(in the rows, 128 means zero)
Rows swapped in pairs by one turn or mirror: which row each one swaps with
The rows were stretched afterwards, more along some directions than others.
K695: [155  98 101 135 149 123 151 161 150 106 109 133 118 147 150 138 134 134
 183 115]
K511: [174 104  93 108 136 127 108 143 152  81 132 150  74 114 161 126 152 127
 141  94]
K601: [139 140 133 121 134 133 133 163 142  96 131 165 111 126 140 125 131 129
 146 121]
K706: [140 117 122  86 142 157 140 151 136 109 126 146  91 148 133  97 154 115
 133 142]
K168: [131 142 131 112 135 139 139 167 148  98 134 169 109 130 133 119 131 131
 143 128]
K567: [134 117 125  93 145 157 149 150 131 122 123 143  97 150 126 106 145 115
 133 140]
K816: [137 138 121 117 141 136 136 173 149  95 132 167 106 131 141 121 138 132
 150 118]
K573: [178 112  91 120 137 116 119 144 147  80 139 144  80 109 161 139 147 128
 150 102]
K548: [171 108  84 132 141 108 103 140 140  64 139 137  98 105 162 138 151 130
 149  86]
K489: [135 114 127  93 144 158 151 153 134 123 123 143  94 154 130 104 151 118
 135 141]
K586: [163 108  86 109 131 114 109 136 158  74 130 144  84 123 161 120 167 124
 145 104]
K981: [138  97 114 147 146 128 151 162 151 125 118 125 109 140 141 143 123 133
 158 120]
K859: [151 100 118 152 137 119 137 162 148 118 113 132 122 136 153 137 126 131
 170 107]
K24: [133  95 110 140 141 112 129 156 139 114 120 122 115 139 146 136 128 136
 148 124]
K237: [174 105  89 124 144 122 112 129 141  83 133 132  80 120 156 140 151 124
 133 105]
K735: [158  88 108 138 141 110 141 154 153 118 119 133 104 151 149 126 132 131
 170 135]
K870: [125 122 131  90 140 161 149 157 135 115 125 139 100 148 124 106 151 123
 129 137]
K591: [138 135 130 118 138 137 136 166 153  91 130 168 105 134 141 122 134 128
 147 126]
K568: [147  96 101 121 130 123 130 157 146 110 122 128 116 143 145 119 146 123
 167 123]
K485: [140 144 125 114 136 133 128 164 147  85 134 165 110 123 140 119 139 130
 147 121]
K495: [153  92 102 154 139 117 137 150 156 109 114 135 118 141 152 137 134 128
 170 116]
K995: [155  89 104 148 136 124 136 152 157 118 123 138 105 145 148 142 128 124
 167 122]
K691: [169 118  83  96 141 117 120 151 159  63 128 153  84 123 162 127 161 133
 161 100]
K392: [131 145 132 116 140 135 142 171 145  89 128 161 112 126 139 126 139 133
 144 123]
K134: [159 101 109 138 133 118 141 160 157 117 119 137 111 143 151 135 126 121
 178 130]
K745: [167 122  88 116 129 115 107 134 147  67 141 146  91 110 156 133 152 127
 137  98]
K999: [148  96 106 131 130 134 144 148 145 125 120 130 117 148 137 128 131 122
 158 131]
K543: [138 110 123  94 145 161 150 152 131 130 119 138 102 155 125 101 146 115
 142 146]
K923: [151 121  97 119 132 123 112 141 149  69 141 137  89 114 159 142 150 118
 149  94]
K825: [173 122 109 108 130 135 119 144 162  85 139 148  77 121 153 124 154 123
 138 104]
K892: [135 103 108 131 133 138 143 158 155 120 126 136 111 149 144 134 128 116
 175 125]
K424: [176 109  97 125 137  97 108 144 156  63 137 148  79 113 164 135 148 134
 148 106]
K18: [132 134 134 121 138 139 140 168 146  99 129 159 117 137 138 116 132 128
 151 132]
K451: [146 107 112 135 129 124 136 157 154 118 121 135 112 145 143 132 133 128
 160 133]
K623: [137 112 125  89 139 156 144 151 137 116 123 144  90 155 127  99 148 113
 137 143]
K681: [165 111  95 124 134 109 109 135 148  78 138 133  83 118 161 139 160 124
 141  98]
K679: [138 113 123  99 147 155 146 156 131 115 118 136  95 148 132 111 152 115
 136 130]
K625: [134 135 121 111 144 142 135 161 152  93 132 164 107 140 136 116 136 128
 144 126]
K868: [155 124  94 109 137 111 111 153 170  71 137 152  77 117 159 131 149 128
 142 102]
K936: [137 138 127 126 139 130 135 164 144  91 135 164 109 130 140 122 132 133
 149 119]
K752: [155 107  90 117 143 105  98 139 141  69 136 135  82 112 160 136 148 134
 126 102]
K676: [160 102 122 140 135 146 151 160 163 131 123 144 107 149 139 130 123 125
 165 126]
K531: [142 109 124  93 143 161 147 148 129 131 121 147  92 152 128 104 144 114
 137 142]
K73: [136 114 117  86 151 162 154 157 139 126 118 150  94 160 129 101 147 115
 141 149]

K695 swaps with K691
K543 swaps with K485
K424 swaps with K735
K676 swaps with K825
K923 swaps with K892

